Each named turn below is shown by a few rows before and after it. Which turns, in which order, take the first row of each later pair to the second? The first pair is answered.
H (before -> after):
[-5 -5  6 -6 -3  1 -2 -2 -2  2  6 -5 -4]  ->  [-10  -3   5  -3   2   1  -4  -8   0  -1   3   2  -4]
[-2 -1 -5 -4 -6 -3 -5 -7 -1 -5  1  4  0]  ->  [-1 -4 -5  6 -6 -3 -1 -5 -4  0  1 -1  1]
[ -1 -10   0  -8  -3   0  -1   0   4  -4  -6   2  -4]  ->  [ -5 -10  -4   3  -2  -2   0  -3   1  -3 -10   1  -4]
B (before -> after):
[  0  -5 -14  -7  -3   1  -8   4   1  -6  -2  -4  -4]  ->  [  3  -7 -17   0   7   3  -3   1   1  -2   3  -1   0]
[ 0  0  4  3 -2  2 -2  0  0  0 -4  0 -1]  ->  [ 1  2  3  3  0  4 -2  1  1  2 -2  0 -1]
[  4  -7  11 -10  -7  -2   0   7   1  -2   1 -10  -6]  ->  [10  2  2 -5  8  8  4  9  1  8  9 -3  3]
[-5  3 -6  8 -5  0  1 -3 -2 -1 -8  0 -2]  ->  [-4  6 -8  9 -3  1  1 -2 -3  1 -5  0 -1]
G (before -> after):
[ -7   3  -6   5  -5  -4  -4  -3  -5  -8 -14   5  -4]  ->  [  2  -4  -1 -10 -14  -5  -4   5  -4  -7  -5  -4  -6]
[ 0 -4 -5 14  3  1  1 -4 -4  3 -3  0  4]  ->  [10 -9  2 -3 -4  1  0  1  1  1  7 -6  4]
[  3 -15  12  -2  -8  -7   0  -5   5   1   5   0   2]  ->  [ -7  -9   6  11  -1  -8   1 -11   4   1  -4   5   3]
[ -3  -4  11  -4   1  -7   0 -10   5  -7  -1   7   1]  ->  [ -6  -3   3  12  -9  -7   4  -5  -6  -2 -11  -1   2]

(2 to 3 turns a pair)
[-5 -7  8  4  5  1  2 -3 -6  3 -3 -4 -1]  ->  [-6 -3  4  3 -2  0  3  0 -9  2 -5 -6 -2]
H H G
[  8   8   3   2  -1   6   6  11  -3   6  -1 -13   2]  ->  [-1  8  6  9 16  5  6 -4  5  2 -2  4  1]
G H
[  7  -5   2 -18 -15  -3  -1  -4  -3   2   8  -2   0]  ->  [  1   3  -3 -16 -20  -2  -4  -3  -7  -1  -1   1  -1]
G G H
[-2  6 -1 12  8  2 -2 -5 -4  2 -5  6 -2]  ->  [ 8 -6  7  6  2  0  2  4 -4  6  3 -9 -4]
H B
[-1  4  4 -2 -2  0  2 13 -6  1  0 -6 -3]  ->  [ 1 -7 10 -7  5 -2  3  1  4  0  7  2 -2]
B H B
[-4 -8  9  4 -5 -7  4  7 -1 -3 -4 -6 -5]  ->  [  2 -12   7   4   4  -2   8   4   2   1   5  -5   0]
B B G
[  9 -10   4  -7   6  -7   1   0   7   5  15   1   4]  ->  [ 11  -4   0 -15  -8  -8  -3   6   3   3  11  -3   3]
H G H
[-14   9  11  13   1  -1  -6   1  -1 -10 -13   3  -5]  ->  [ -9   4  17  -4   3   0  -7   1   8 -15  -4   7  -6]
G G
[  2   1   3  -4  -6   3   2  11  -5   3   2 -10  -1]  ->  [-10  -1   9   3  -2  -3   0   4  -1  -3 -10  -3  -6]
G H B
[ -4   9 -14   8  -6  -5  -1   6  -2   5   3  -4   6]  ->  [ -6  14 -14  -2  -4  -7  -4   1   3  -3   4   5   6]
H H
[ -6   2   2 -10   1   0  -2 -14   0  -6   2   9  -5]  ->  [  6   2  -2 -15  -6   4   0  -1  -5   1  11  -2  -1]
G B G
[ -1   3  -2 -10 -11  -5  -6  -3   0  -7  -3   5  -2]  ->  [  4  -4  -1 -12 -13  -6  -3   0   1  -3   2  -2   0]
H G
[-8  3  1  2  0  0 -2  1 -3 -1 -8  2 -5]  ->  [-3 -9  7  3 -1 -4  3 -2  0  0 -1 -3 -5]
G B B
[ -4   5  13 -13  10   0  -7  -1  -1 -10   0   7  -4]  ->  [  0   8   7  -7  -4   2  -4  12 -13  -4  -5 -10  -3]
G H
[-2  6 -5  6 -2  3  6 -1 -4  7 -8 -2  4]  ->  [-1  6  2 -6  7  6  2 -3  5  3 -4  7  3]
H G
[ -3  -6   8 -10   1   0   1   5   4   0   1   3  -5]  ->  [-10   3   0   3   2   3   1   6  -3   1  -9   4  -4]
G B
[ 3 11 -9 -8  2  9 -7  2  8  7 -1 16  4]  ->  [ -9   4  -9  13  -9  -1  -4  -2  -1   6 -16   6   0]
B B H
[ 3  7 -1  1 -2  5 -3  9 -6  6 -5 -5 -1]  ->  [ 4 -5  4 -6  8  0 -3 -6  7 -1  4  6  0]
B G H
[-11  -2   7   9   3  -3   2  -1  -3  -5 -11  -2  -4]  ->  [  1   8   6 -10  -1   3  -2  13  -2  -1  -3  -6  -2]
B G
[  2 -10   7   0  -4  -5   3   1   4   1   3  -2  -4]  ->  [-4 -4  0  9 -4 -5  2 -3  1  0 -6  0 -1]
H G
[ 6 -7  3  0 11 -3  6 -4  3  4  5 -5 -2]  ->  [ 9  4  1 -5 11  4  3  4 -1  4  5 -6  1]
B B
[-1  0  3 13  5  3  5  2 -2  4  0 -1  2]  ->  [-4  5  5  6  9  4  3  1  1  3  0  6  0]
H G
[ -6  14 -11   0  -3   2  -6  -2  -5  -3  -9  11   3]  ->  [ -9   7  -8   1 -11  -5  -6  -5  -3  -9 -14   9  -2]
B B
[ 0 -7 -5  8 -8 -5  2  0 -3  2 -2 -5 -3]  ->  [ 7  1 -6 -4  1  4 -1  2 -1  4 10  2  3]
H B
[  3 -10   6  -2   1  -3   0   0   6   0   8   0  -2]  ->  [ 0  5 -5  9  6  5  1  2 -1  5  1  5  1]
G B B
[-11  -2   0   9  -6  -3  -1  -2  -3  -1 -11  -3  -6]  ->  [  0 -14   5   1   2  -4   3  -6   5   1   5  -3  -3]
G B B
[ -3  -4  -2  -2  -8  -7  -5 -12   3  -7  -3   6   0]  ->  [  5  -9   4  -8 -13  -5  -3   0   0  -3   3  -6  -1]
H H
[ 10  -4  -1 -12  -1   1  -2   0   3   1  13   0   1]  ->  [ -4  -2  -7  12   8  -1   1 -10   1   0   1   8   2]
B G
[ 8 -5 -7 -5 -8 -2  2  0  1  1  7 -7  6]  ->  [-5 -3 -6 11 -5 -5  2 -6 -2 -2 -6 -6  2]
G B H
[ 9  3  6 -2  2 10  3  7 -3 10  7 -4  1]  ->  [  8   5   2 -13  -4   7  -1   5   0   4   7   1   0]
H G G
[  5   5 -10   6   2  11   1  10 -10   4   1  -6   3]  ->  [ -2  11 -14   5   5  10  -4  -2  -5  -3  -1   8   2]
H H
[ -4  -3  -1   4   9  -3  -4 -13  10  -6   1  14   0]  ->  [-10   2  -3  15  13   0   1  -9   3   0  -6   6  -2]
H H G
[ 7 -5  4 -9 -1 -3 -3  6  1 -2 -2 -3 -8]  ->  [  2   1   0 -10  -3  -3  -6   4   1  -4  -6   2  -8]
G G H
[-3 -3 -1 15  5  1  4 -6 -4  8 -3 -8  0]  ->  [ -5   5   5 -11  -9  -2  -5   1  -3  -3  -7  -5  -7]
B H
[ -8   8  -1   3  -5  -2  -5   0  -3  -2 -10   2  -2]  ->  [-9  1  0 10 -3 -5 -3 -7  0 -2 -9  3  0]
B B
[  1   1 -17   7   0  -2   0 -14  -6  -6  -3  -1   4]  ->  [  2   6 -19   2  -1   2  -2 -10  -6  -6  -3  -1   5]
B B
[-1 -4 -1 11 -3  4 -1 -3 -1 -5 -7 -2 -5]  ->  [ 2 -1 -4 13  1  9 -1 -2 -2 -2 -3  1 -2]
B B
[  3 -19  11  -9 -10 -10   2  -2   4  -4   3 -10 -10]  ->  [ -2  17 -12  -4  13   7  -7  -5   1  -2  -1  17   1]
B H
[ 13   2  -9 -13   2   5   2   3   6   6  14   4   5]  ->  [ 10   5 -17 -12  -7   2  -1   1   3   4   8   3   7]
H G H
[-2  4  1 11 -3  1  3  1 -3  6 -4 -7 -1]  ->  [ 1 -2  2 10  1  1  5 -2  1  6  1 -8 -1]
G H H
[-5  3 -5 -4 -2 -1 -4 -9  3 -6 -2 11  5]  ->  [-7 -1 -3 10  7 -1  2 -9  2 -1 -3  8  5]
H G G
[ 4 -6  5 -1 13  4  5  1  4  7  7  0  1]  ->  [  7  -3   6 -10   8   5   2   6   5   5   8  -1   0]
G H
[ -4   8 -13   3   7   4  -5 -12   7  -7   3  20   8]  ->  [ -1   0 -17  18   3   3   1 -12   1  -1   1  11  11]
G G H
[  0  10  10 -17  -9  -1  -7   1   5  -6   2  -3  -5]  ->  [ -5   9   6  13  -5   2   3   5  -9   4  -6 -16  -3]
G H
[-8 -7  4  0 -2 -2 -4 -3  1 -9 -4  6 -1]  ->  [-2 -9  7 -6 -5 -1 -3  5  1 -7  1 -1 -2]
H H
[-4  7  4  7  6  6  4 10 -5  4 -5 -4 -3]  ->  [-6  7  9  3 13  7  2  6  1  1 -2  4 -3]
G G
[-3  1 -5 13  0  3  4  2 -5  5 -2  4  3]  ->  [ 8 -9  5 -2 -2  0  3  3  2  5  9 -1  2]
G B
[  1   5   2 -12   1   5  -3   4   4  -1   4   4  -1]  ->  [-2 -4 -4 14  2  0  4 -2 -2  5 -1 -1  3]
B G
